One vector is turned by the same rotation once a step. Each row is the vector after some number of steps, and that number follows the row.
The counts run from 0 to 418.
[ -5   2   7   4   2 -28 -11   4   5  11 -17   0  -7   4 -11 -11   8  -5
  -9  13   4  11  -6  -3  -6  18  -5   4  -7   6   6  -1   7   8   7   3
   8  26  -1   5  -2 -10  20  10 -11  -9  -8 -19] -> 416
[  0  -9 -15   8   8   5  -2  12  -4  -7  -9  17  10  -8  -8   1  -1   2
 -21  13 -13   7   0 -12 -14  12  10   5  -9   6  20  10  10   2   1  -8
   1   7   5  -8 -13  -8  18 -11   1   7   9 -18] -> 38
[  7   9 -11  12  20   5 -18  -5   0  -1 -27   5   8   2  -6  -8   0   2
  -9  15  -8  -2  -9  -1  -9   4   2   3  14  11  -7  -3   5   4  12   9
  -3  12  -7  -7  -2   7 -13 -14 -18   7  11   9] -> 6
[ 11 -18   9   3 -10   2   0  13   3  12 -19  12  -1  13  -6  -1  10  -8
 -21  12  -1  -3   8  13   1  15   3   4  -3   8  21  12  -1  -9   0  -8
   5  17  -1   5  -6  -1  13   7  -6  -6   2 -14] -> 412
[  0  -1   1   8  -2 -25  -3  10 -13   6 -21  -9  -9  -6   0  -8  -6   1
  -9   2   9   3  -8 -14  -9 -13 -19  -6  -2  14  -6   0   6  15  -1   4
  -1  19 -14  -5   8  -3   5   0   5   7  -1  18] -> 113
[-10  -3 -19  14   1   4  -8 -11   8   3 -10  -3   3  13 -12  -8   3  13
  16  13   9   8   2  16  11 -11  10  11 -11  -2  -3  24  -9  -3   7 -10
  -5  10   2  -8  14 -13   9   2  -3   3   7   0] -> 355
[ -5 -13  19   6  -4  10   1  10  -1  17  -7  12   0  12  -1  -9 -15 -12
  -7   3   2  -1  17  -8  20  -2   4   7  11  10  21   8   4  -1  10  -5
  -4  16   3 -22   3  -3   2   9   7  -2   4   4] -> 131
[ -7   3  -6  12  13  -1  -2   3 -11  -4 -19  14  -8   9   8   1 -14 -19
 -14   3   2   6 -11 -16 -12  13  -9   5  17   6  11   1  16   7   3  11
  -1   3   1 -12  12  -6   6   1 -20  -6   3   1] -> 227
[ -2   8  -8  -4   8 -21  -9   8   3   1 -11  12 -10  10  -9  -4   4 -14
 -17  12 -15  -2   5  -8   5  18   4  11  -6   3   0  -6   1  -1  13  15
  11  13 -12   1   2  -9  15  -1  -5 -12  -6 -11] -> 28
[  6  -9  -6  11  -3   1  -1  -1 -13  -2 -23   2   8   0   2  -1  10   4
  -6   5   1 -16 -10   0   0 -13   3   1   6   3  -4   9  -4 -11   4  -3
  -6  -6 -18  -1  14   2  -6 -28   9  21  12  10] -> 285
[ 20  -8 -20   2   1  -9   3   5   0   4 -14   0  -2   9  -5   6   7  20
  -9   0  10  16  -9   5  -6  -3   1 -10 -14  15  -7  19  -4   5   5   3
 -17  14  -8   0 -11  -3  16  12 -11   6 -11   8] -> 386
[-17 -10 -11  11   8  -5 -15 -18 -17  -1 -14   6  -3  -7  -7  -2  -7 -22
   4   3  -8 -22  -4  -2 -14   8   9   7   1  -1   4   2   9 -15  -3  -3
   3  -1   0  -5  18   1   6 -21  -3   5   3 -10] -> 256
[ -1 -11   2   5  -7 -17   2   2   4  13  -7  -9  -7  10  -5 -15   9  -4
   1  11 -10   1  -2 -10   8   8   0 -15  -9  -6  15  11  -8  -7   3   6
   0  24  -2   1  -1 -18   7  19  21  -5   4  -6] -> 138
[  7 -20 -13   2  10   7 -12   5  10   5 -12  10  -1  -3  -7   0   5  14
 -13  11   4  18   9  17  -5  -3  11   0 -11  20  -4  13  -3   1   3  -3
 -10  16   1 -11  -1  14   8  -8 -18   3   1   5] -> 383
[ -8   4   7   9   3 -11  15 -14  -1   4 -13   5  13   9   4   0   0   6
  -7 -10  -2   4   2  -4   3 -26 -17   4  15   6  -4   0  14   5  15  -6
 -19   5 -17   0   0 -23   5   1   8   1  -8   6] -> 293
[ 11 -11   4   2  -8  -2  -4  14   1  14 -17  10  -1  11  -9  -2   3  -9
 -19   8  -8   0   8   6  -2  22   5   7  -9   7  20  11   6  -5   2  -3
   6  26   2   4 -11  -8  16  10  -4  -2  -6  -9] -> 413
[  5 -15   1   2  -9  13  16  -2 -12  -4 -12  20   0  -3  -2  -5   0  -4
 -12   5 -13   0 -14  -1   1  11   0 -11   2 -13   9  20   8 -20  10 -14
  -7  -9   6   5   8 -20   4 -17   2   8  10   4] -> 65
[-11  -8  -5  -2   4 -12   2  -6  -9  -3 -12  12 -12 -17  -8  -1 -14  -8
  -3 -16  -9 -13   4  -3   8 -10   1   4   3  12   3   3  14  -9  -8  -4
 -15   9   3  -1  22  11   9 -30   1   5   4   3] -> 91
[ -2  -4 -19  12  14   6 -22   8   6   2 -17  11   0  15  -7   6   7   6
 -14  12   5   7   4   3 -13  -4   9   9  -5  22   5  10   4  -2  -4  13
  -2   1  -2 -20  -7   1   4  -2 -16   2   4  -9] -> 216
[  0  -1   3  -3  -5 -25   1   6   9  12 -10   0 -13  18  -4  -9  14  -2
  -6  -1 -10  -3   3 -13  20  -7  -6  -8 -10   2   1   8  -4 -11   6  14
  -1  11 -15   2   2 -20  10  -2  18 -11  -7  -4] -> 304
[  9  11 -27  11   7   5   5   4   4 -15 -21  12  13  10  -7   3   7  18
 -13   6   7   2 -10   3   2  -8  -3  13   2   6  -1  17   7  -1   7  -7
  -7   8 -14   6  -5  -7   2  -8 -12  11  11   4] -> 10
[  4   4  16   4   2   5   6   8   6   2 -14  25   3  14  -7  -6  -4   4
 -14  -4  21   5  -5   0  22   5  -1  10  17  14   5   6  10  -3  16  -7
 -10   8  -1  -6  -5  -6  11   4 -14  -2   9 -10] -> 407
[ -2  -3   8   9   1   6 -10 -22   1  15 -11  -8   4  -4 -20 -23  -2  -7
  10  24 -12   4  -2  10   0  -2  -2  -7   8  -7   1   7   6   5  15 -10
   1  13   0 -11  -3 -15 -12   9   3   0   9   8] -> 349
[ -4 -18   1   6 -11  -5  -1   5 -15   8 -10   7   5   4  -2  -1  -2   0
  -8  12  -2   2   5  -5 -12  21  11  14 -23   1   7  10   2  -5   8 -12
   9  15   4   3  -2 -10  23  -2   2  10 -16 -11] -> 247
[  6  -4 -24   8   8   6  14  -7   5  -8 -11  11   5  -3  -3  -8  -1  24
  -3  10  -3  20 -12   5  -2   2  -2   1  -4  -8  -2  23   0   3  11 -11
 -15  20  -3  13   2  -7   2   1 -10  10  10  12] -> 177
[  2 -12 -23   3   6  -3   6 -11 -11   9   7   7  -2 -18 -18   2 -19   4
  -2   9   4  -1  15  -1  -3  -5  -2  -2  -7   5   6   7  10   9   3 -13
  -5   7  -3 -20  -5  -4   9  23   6   8  -4   1] -> 153
[ -9  -8 -14  12  18 -14   4 -17   0  -2  -6  -1  -5   2  -5  -6 -15  -7
  15 -14   2   3 -16  -8  14   7   5  -6  15   4  -3  11   2  -4  12   0
 -24  16   6  -5  12   3  15   8  -9  -6  -4   1] -> 365
[  1 -14 -17  11  -1   0   4 -11  -4   8  -3  -6   9  10 -12  -1   5   9
  10  11  14  -7   5  18  13  -4  12   5 -11  -3  -5  23 -15 -12   8 -13
  -4   8 -12  -1  10  -7  12  14   9   8  -3   0] -> 357
[ 12  -1  -7   8   7   9 -25   3  -6  12 -22  10   5   9 -14   1   8   0
 -12  10   6  -9   1   3  -8   0   9  -1   2  24   5   5  11  -7  -2   6
   1  -5  -1 -23 -19   8  -3  -2  -8   9   6 -12] -> 214
[ -4 -18   1  14  10  11   5  -3  -7   2  -6   6  -3   0  12 -13  -9 -14
  -1  17  -3   4  -3 -15   9   7   1 -14  19  -3  10   6 -14  -1  17   4
  -7  -1  -2 -19  20   0  -5   6   7  -6  16  11] -> 338
[  1   8   1  -1  -2 -15 -12  -5 -13   3 -22  -2  -4   2  -3  -8   0   5
   2   0   0   2 -22 -19  -3  -4  -4  -7  -5  13 -23   5   9  -3  12  12
  -4   4  -5  -8   3  -3  -3 -23  -2  17   0  16] -> 281
[ -4   2  -3   7   3  -2  -1   6   3   2 -22  12  -3  36   1   0   8 -14
  -5  -9   3  -5  -7   4  15   3  -4   4  11   8  11  15   8 -15  -2   7
 -11   3   3   4   3 -12  12   1  -8 -16  -2 -12] -> 22
[  7  -4  -2   9   7  -3   3   5 -25   6 -17  11  -3   7   5   4 -17 -19
 -17   5   4  -6  -7 -13 -13  15  -5   0  17  12   6  -5   9   5   8   6
   2  -1 -10 -10   1   2   6  17  -9   4  -8   3] -> 225
[ 14 -30   1   1 -10  -6   2  13  -8  11 -18  -1   0   0   6   0  13   7
 -16   3   1   1   6  -4  -6 -13   1 -14 -11  19   6  17 -12  -6  -9   2
  -6  10 -14  -5   2   4   4  -5  13  12   1   8] -> 108
[ -3  -2  -9   3   0 -14  16  -1  -5  -3 -11   8   7 -11  -4   5  -5  11
 -19   0  -1   1  15   1  -1 -22 -13  18  -4   6 -10   2   4  11   9 -12
  -4  11 -25   5  13  -8   7 -13   4  12  -4  17] -> 290
[  9  -1 -23   2  10 -11  -2  -7   4  14  -7   5   0  13  -7   3   3  -8
  -9   3 -14 -14  14  13  11   9  16  11   0   8  -5   4  -7 -11  10  13
  -6  13 -21   0   1  -1   7  14  -5  -3 -15   4] -> 193
[  8  -5  -3   2  -3  -7  -4  13  -1   7 -21  12  -9  20  -7   1   8 -20
 -14   2  -3 -20   8  10  11  19   2   7  -2   6  12   7  -3 -20  -2   3
  12   4  -9   7   7   0  11  -5  -1 -14  -8  -8] -> 25
[-11  -6  -3  15   6 -10  -9 -27 -20   5 -12  -6   4   3  -2  -3  -1 -18
  10  -1 -10 -18 -20 -10 -11   8   9  -3   7  -2   4   2  10 -13   7   4
  -4  -2   0  -2   4 -11   5  -2   5   5  -7 -15] -> 254
[ -3  -5  -3   9   2  -2  -7   2   5   2 -21   6  -7  30   1  -1  14 -18
  -8  -3  -2 -10  -2  11  11   4  -2   1   7   4  15  12   0 -19  -3   8
  -2   2  -2   8   8 -10   9  -4  -8 -22   0 -11] -> 23
[ -3   3  -7   5   5  -1   2   9 -10 -11 -20  20 -13  10   0  -3 -11 -14
 -14  -1  16   0 -17  -7   2   9 -18   0  14   4  10   9  14  -2  -5  -3
   4  -3   3   3  20  -4  11  -7 -14  -3  12  -3] -> 229
[  4   1   4  -8  -8   2   0   3  -6   8 -10  19  -7  -2 -19  -9  -3 -16
 -23  23  -7  -8  10   9   0  13 -10   6   1  -8   7  -3  12  -7  13  -7
  24  -3 -12   1   0 -17   0  -3   0  -2   5  -3] -> 235
[ -8 -29   3  -3  -2   1   4  -7   2   4  -8  18 -10   8   6  -1   9  10
  -7  -4   2  19  -7  -5   1  -3  -1 -18  -7   8  -8  18   0 -16   4  -5
 -19  -4  12  -1  10  -7  11 -23  -3  -1  -2   0] -> 272
